Each row has a name. Each piece below is followed by the name of the row it came from, unless a question asks for something else. Each question is about the rows just above it.

[-0.74  1.65 -3.72 -0.08 -1.54  2.09 -6.47  3.75 -0.31 -3.84 -4.16 -0.59
  1.65  5.51 -2.41 -1.57  1.48 -3.21  3.08 -2.39 -2.92  0.07  4.68  1.66
 -0.70 -1.27 -5.63  0.89 -0.09 -0.73 -0.08  0.92 -0.44 -3.43 -1.51] : nefa
[-0.38  1.83  1.21  0.46  1.09  1.38  2.27 -0.21 -4.10 -2.02 -1.82 -2.09
 -3.40  0.58  1.51  1.53  5.50 -0.09 -3.21 -1.27  1.73 -1.35 -0.11  2.18
  3.59 -3.45  0.17 -0.29 -0.04 -0.54 -1.56  1.24  0.77 -1.28 -8.85] : sok
[-0.74  1.65 -3.72 -0.08 -1.54  2.09 -6.47  3.75 -0.31 -3.84 -4.16 -0.59
  1.65  5.51  1.51  1.53  5.50 -1.27 -0.09 -3.21  1.72 -1.35 -0.11  2.18
  1.66 -2.39  4.68 -2.92  0.07 -0.73 -0.08  0.92 -1.89 -2.26  0.48] : kurav
Which row holds [-1.27 -3.21 -0.09  5.50  1.53  1.51] read backwards?  sok
Go on from [ 1.73 -1.35 -0.11  2.18] to the end of its row.  [ 3.59 -3.45  0.17 -0.29 -0.04 -0.54 -1.56  1.24  0.77 -1.28 -8.85]
Which row holds [ 0.07 -2.92  4.68 -2.39  1.66  2.18 -0.11 -1.35  1.72 -3.21 -0.09 -1.27] read backwards?  kurav
Which row holds [ 5.50  1.53  1.51  0.58 -3.40] read backwards?  sok
Go on from [1.24 0.77] to the end of its row.  [-1.28 -8.85]
[ 0.48 -2.26 -1.89  0.92 -0.08 -0.73  0.07] is which row, read backwards?  kurav

[-2.86  0.96 -4.23  0.10 -0.82 -0.28  4.22 -0.37 -5.81  6.86  2.19] -> mut
[ 3.52  3.60  0.80 -8.20 -3.88  4.24  1.72  1.71 -0.29  2.71 -0.82] -> Kom
[ 3.52  3.60  0.80 -8.20 -3.88  4.24  5.54  1.71 -0.29  2.71 -0.82] -> zapum
[ 1.81  2.01  0.76 -3.25  2.32 -0.92 -3.00  5.13  0.35 -5.97 -2.96] -> Gole
[ 0.96 -4.20  0.11  8.09 -3.07  4.24  1.72 -0.37 -0.29  2.71 -0.82] -> ref
[ 1.04  0.56 -5.71  0.46 -2.86  0.96 -4.23  0.11  8.09 -3.07 -3.37] -> siga
[-3.07  8.09  0.11 -4.23  0.96] is which row, read backwards?  siga
Which row holds [ 0.11 -4.20] read backwards?  ref
Which row holds [ 0.11 -4.23  0.96 -2.86] read backwards?  siga

[-5.59  4.19  0.29 -6.26]  rirev
[ 1.81  2.92 -1.72 -5.85]  vileg
[-1.96 -3.84 -1.63  0.26]  rori
[-5.02  6.54  4.57 -4.96]  Para
[-1.96 -3.84 -1.63  0.27]  gelo
[-4.47  5.21  7.46  5.77]  vilez
[ 2.83 -5.33 -5.62  3.25]  Kof
[ 5.48  2.96 -3.81 -4.45]  naz
[ 4.86 -4.87 -2.11  4.33]  regod
[-5.55  0.13 -1.43 -3.71]  Zegut
[-8.31  4.12 -2.10  4.33]  muled
Go on from [1.81 2.92] to the end of its row.  [-1.72 -5.85]
After [ 2.83 -5.33 -5.62], its row goes on with  [3.25]

[-3.19 -0.70  1.34  2.02 -0.69]  samel
[-0.91  0.10  1.28 -0.93  0.64]  Kevu
[ 0.96  0.34  1.59 -8.49 -1.95]  nuzu
[ 0.96  0.10  1.28 -0.94  0.64]  davo
[-0.17  1.67 -3.21 -2.93 -1.00]  tasi
Which row holds this, read backwards? [-0.69  2.02  1.34]  samel
After [0.96 0.10 1.28], its row goes on with  [-0.94  0.64]

[ 0.77  1.92  3.81 -2.83]  relan
[ 0.29 -1.43 -4.07 -5.74]  lovo
[ 2.65  2.22  3.81 -2.83]  zupav
[ 0.30 -1.43 -4.07  1.93]  saso
[2.97 2.63 0.13 4.35]  tesem
[-3.49 -1.10 -4.07  1.92]  sotik
After [2.97 2.63 0.13], its row goes on with  [4.35]
Go on from [ 0.30 -1.43 -4.07] to the end of its row.  [1.93]
The row with [ 0.29 -1.43 -4.07 -5.74] is  lovo
Go on from [ 0.30 -1.43] to the end of its row.  [-4.07  1.93]
The rest of the row after [-1.10 -4.07]:  [1.92]

[-0.52 -4.89  2.72 -6.60 -5.17  2.99  0.50]  fus
[-3.95  1.13 -0.71 -4.70 -2.90  2.99  0.50]  doboz
[-3.95 -4.90  2.72 -6.60 -5.17  2.99  0.50]  rino
which: [-3.95 -4.90  2.72 -6.60 -5.17  2.99  0.50]  rino
Go on from [-4.89  2.72 -6.60] to the end of its row.  [-5.17  2.99  0.50]

